In the data rows, zero lies at 4.5, halfway between 4 and 5.
Here are some points, one per row:
[0 5 3 5 3 4 5 4 1 3 4 4 4 3 2 8 3 1 7 7 6 4 4 6 5 4 5 4 6 5 4 4 6 6 5 5 5
 7 7 3 5 6 3 5 4 7 5 5]
[3 3 4 8 3 5 3 4 3 4 2 3 5 3 6 5 6 6 4 5 1 1 2 5 5 6 7 4 5 3 7 4 2 4 4 5 3
 5 3 4 3 7 7 3 4 6 6 5]
[4 3 5 6 6 1 6 3 4 7 6 7 6 4 3 6 4 3 5 2 5 3 4 1 3 4 5 6 4 5 9 1 1 7 5 0 5
 7 6 3 7 8 3 5 2 6 5 3]
[2 1 5 4 3 5 8 5 7 2 3 2 4 1 4 6 4 4 3 7 4 5 4 4 5 3 5 6 3 4 6 4 3 3 6 3 4
 4 4 5 4 5 1 3 4 4 5 4]
[2 5 7 2 5 3 3 5 2 4 2 3 4 3 4 6 5 6 2 7 5 2 8 4 2 4 5 7 6 4 7 6 8 6 4 4 4
 3 5 4 4 5 5 5 6 5 1 5]
[6 2 5 5 5 4 5 3 3 6 6 5 7 3 4 7 6 4 4 5 2 6 5 2 2 3 4 3 6 3 5 5 7 4 1 4 6
 3 5 3 2 6 5 6 5 6 4 5]
[4 2 2 5 5 4 5 5 1 5 1 6 4 4 5 8 3 4 6 6 3 2 4 5 2 4 4 5 6 5 5 4 1 5 1 6 0
 5 7 3 7 4 4 5 4 3 3 3]
[4 2 3 5 6 5 0 2 3 5 2 6 2 5 5 7 4 3 7 7 5 7 5 4 5 4 4 5 6 3 6 6 4 3 4 0 4
 4 4 6 7 6 4 3 4 8 3 2]
[1 1 4 2 5 4 3 4 5 3 2 5 9 5 5 5 6 5 8 5 5 3 8 5 3 5 6 5 7 4 5 1 7 4 3 4 3
 6 4 5 3 7 3 5 3 6 6 1]
[3 4 4 5 7 3 6 6 3 7 3 4 5 3 5 3 5 6 6 7 6 4 6 5 6 6 3 6 5 5 4 6 2 2 7 5 3
 4 6 2 5 7 6 6 4 7 4 2]
[3 4 3 4 3 7 6 3 5 4 2 9 3 2 4 5 4 8 7 3 3 2 6 4 5 6 5 6 5 4 4 6 7 4 5 4 3
 5 2 4 3 6 3 6 3 6 5 7]
[2 2 5 5 9 3 2 6 4 2 5 4 5 6 3 5 3 3 5 3 3 6 7 3 7 6 5 6 5 6 7 5 2 6 4 3 3
 2 4 4 3 4 1 6 7 3 7 6]
[4 0 5 4 6 3 6 3 3 6 4 7 4 7 3 9 4 5 3 7 6 3 2 7 7 4 3 5 4 5 5 2 6 5 4 4 2
 2 5 4 5 6 6 5 3 4 4 7]
[6 6 5 4 7 6 5 4 6 2 6 3 9 3 6 5 1 2 5 6 5 3 5 5 7 3 3 6 4 3 5 4 5 5 1 5 6
 5 4 3 4 7 6 4 5 7 4 3]
[3 4 4 5 5 7 7 5 3 2 2 3 3 5 2 1 5 4 8 5 6 3 7 2 7 5 5 4 6 4 6 3 6 6 1 4 5
 1 6 4 7 8 5 4 4 4 5 4]
[5 5 3 4 5 6 5 3 3 2 5 2 2 5 6 7 7 6 4 4 6 6 5 5 7 6 9 8 8 3 5 4 3 5 5 7 4
 5 7 4 2 6 3 4 5 7 3 6]
[5 1 4 6 2 4 1 5 6 6 6 2 1 4 5 8 4 6 6 4 3 4 8 5 6 5 5 8 5 4 4 3 6 4 1 5 5
 8 6 2 3 6 3 4 5 2 4 1]
[4 4 5 5 6 1 3 5 3 4 6 4 2 4 4 6 4 6 6 5 4 4 7 7 3 9 1 1 6 4 6 3 4 6 4 3 4
 6 5 6 6 5 2 2 5 6 5 8]
[4 2 4 7 4 6 4 6 6 6 5 1 3 7 6 4 3 3 4 2 4 4 4 5 3 5 7 5 8 4 3 5 6 6 6 4 3
 6 1 5 7 4 5 5 5 7 3 3]
[3 3 4 5 5 7 4 5 0 8 6 6 4 3 6 4 3 4 7 5 6 4 6 6 5 4 7 3 2 5 7 6 4 6 3 6 4
 3 6 5 4 4 1 7 4 2 3 2]
[4 5 2 3 3 7 4 4 3 2 5 5 3 5 1 7 6 2 2 6 4 3 8 4 6 7 3 5 3 5 6 2 2 3 6 4 3
 4 6 2 8 4 5 8 3 7 5 0]
[7 3 6 4 5 2 4 5 4 4 3 3 0 6 4 6 6 5 7 5 4 3 3 3 4 5 6 5 4 4 7 4 6 4 5 9 5
 5 2 4 2 5 3 4 4 7 4 3]
[5 6 3 5 3 3 3 3 8 7 4 5 4 6 7 2 5 4 4 6 3 6 4 4 5 6 6 4 2 2 5 4 8 4 4 5 1
 5 5 3 5 4 3 5 4 6 6 5]
[3 5 5 6 7 6 4 4 7 6 3 2 3 1 3 7 5 5 7 6 2 6 6 5 5 6 5 4 8 4 4 1 4 6 5 4 2
 2 5 4 2 5 5 5 4 7 1 0]
[4 2 6 6 8 4 3 4 5 0 3 4 1 3 5 4 5 6 5 3 3 5 3 5 6 5 9 3 3 4 6 4 6 3 6 5 4
 6 8 3 5 7 6 7 5 4 3 4]
[6 2 3 5 5 5 3 4 3 3 3 4 7 4 3 3 5 4 6 9 4 7 4 5 4 8 5 8 6 6 6 7 6 7 5 4 4
 6 2 3 2 5 4 4 2 2 4 3]
[3 4 5 4 8 5 5 4 6 5 1 4 3 3 1 4 3 4 4 3 6 3 4 6 3 8 5 6 4 4 3 6 5 4 1 4 4
 5 5 2 3 4 6 4 2 7 4 3]
[5 6 3 5 6 3 3 4 5 6 2 6 4 3 4 5 5 6 2 5 2 4 5 6 6 4 5 5 5 7 4 3 4 3 4 6 6
 6 3 5 9 6 4 4 4 3 8 2]
[3 3 2 5 5 5 4 7 5 4 4 2 4 5 5 5 5 8 5 7 4 4 0 6 5 6 6 6 4 5 6 5 5 7 1 2 3
 4 6 5 5 5 2 6 5 7 2 1]
[5 5 2 4 8 7 4 4 2 6 3 0 3 7 7 7 5 5 5 3 3 4 4 3 4 6 4 7 2 5 7 3 8 3 5 5 3
 7 5 4 3 5 5 5 5 4 6 4]
[2 5 7 4 7 6 3 4 4 6 5 4 5 1 4 6 6 5 6 8 6 4 1 4 5 3 3 5 5 4 6 4 2 5 1 5 2
 8 6 5 5 4 4 7 4 3 4 6]
[4 3 6 4 5 6 6 2 3 6 3 2 7 5 3 6 5 6 5 2 4 4 4 4 7 5 7 3 3 2 3 4 6 6 5 5 2
 8 4 2 6 5 4 2 7 5 5 2]
[7 1 5 6 6 5 5 5 3 4 4 3 6 3 4 3 4 4 6 7 4 1 7 3 7 5 7 7 5 6 4 2 6 5 2 3 3
 6 7 6 5 3 4 4 3 8 5 5]
[4 2 1 4 6 5 3 2 4 5 5 5 2 2 3 2 6 2 3 4 5 2 3 5 6 4 4 4 8 4 8 6 5 4 5 5 2
 6 5 4 4 5 3 4 6 7 4 3]
Along one direction, these points spread out more than along any other. Take the direction at right angles to it along which they spread out most. Go by this last direction. How many in every 100 of the points above lie lower along it than each point below? Round to a whole number. More than half of the points above lie lower than the first one.
[3 3 4 5 5 7 4 5 0 8 6 6 4 3 6 4 3 4 7 5 6 4 6 6 5 4 7 3 2 5 7 6 4 6 3 6 4
 3 6 5 4 4 1 7 4 2 3 2] 50
[4 2 4 7 4 6 4 6 6 6 5 1 3 7 6 4 3 3 4 2 4 4 4 5 3 5 7 5 8 4 3 5 6 6 6 4 3
 6 1 5 7 4 5 5 5 7 3 3] 32
[3 3 2 5 5 5 4 7 5 4 4 2 4 5 5 5 5 8 5 7 4 4 0 6 5 6 6 6 4 5 6 5 5 7 1 2 3
 4 6 5 5 5 2 6 5 7 2 1] 68
[4 4 5 5 6 1 3 5 3 4 6 4 2 4 4 6 4 6 6 5 4 4 7 7 3 9 1 1 6 4 6 3 4 6 4 3 4
 6 5 6 6 5 2 2 5 6 5 8] 12
[1 1 4 2 5 4 3 4 5 3 2 5 9 5 5 5 6 5 8 5 5 3 8 5 3 5 6 5 7 4 5 1 7 4 3 4 3
 6 4 5 3 7 3 5 3 6 6 1] 88
[3 4 5 4 8 5 5 4 6 5 1 4 3 3 1 4 3 4 4 3 6 3 4 6 3 8 5 6 4 4 3 6 5 4 1 4 4
 5 5 2 3 4 6 4 2 7 4 3] 76
[4 2 3 5 6 5 0 2 3 5 2 6 2 5 5 7 4 3 7 7 5 7 5 4 5 4 4 5 6 3 6 6 4 3 4 0 4
 4 4 6 7 6 4 3 4 8 3 2] 44
[5 5 3 4 5 6 5 3 3 2 5 2 2 5 6 7 7 6 4 4 6 6 5 5 7 6 9 8 8 3 5 4 3 5 5 7 4
 5 7 4 2 6 3 4 5 7 3 6] 65
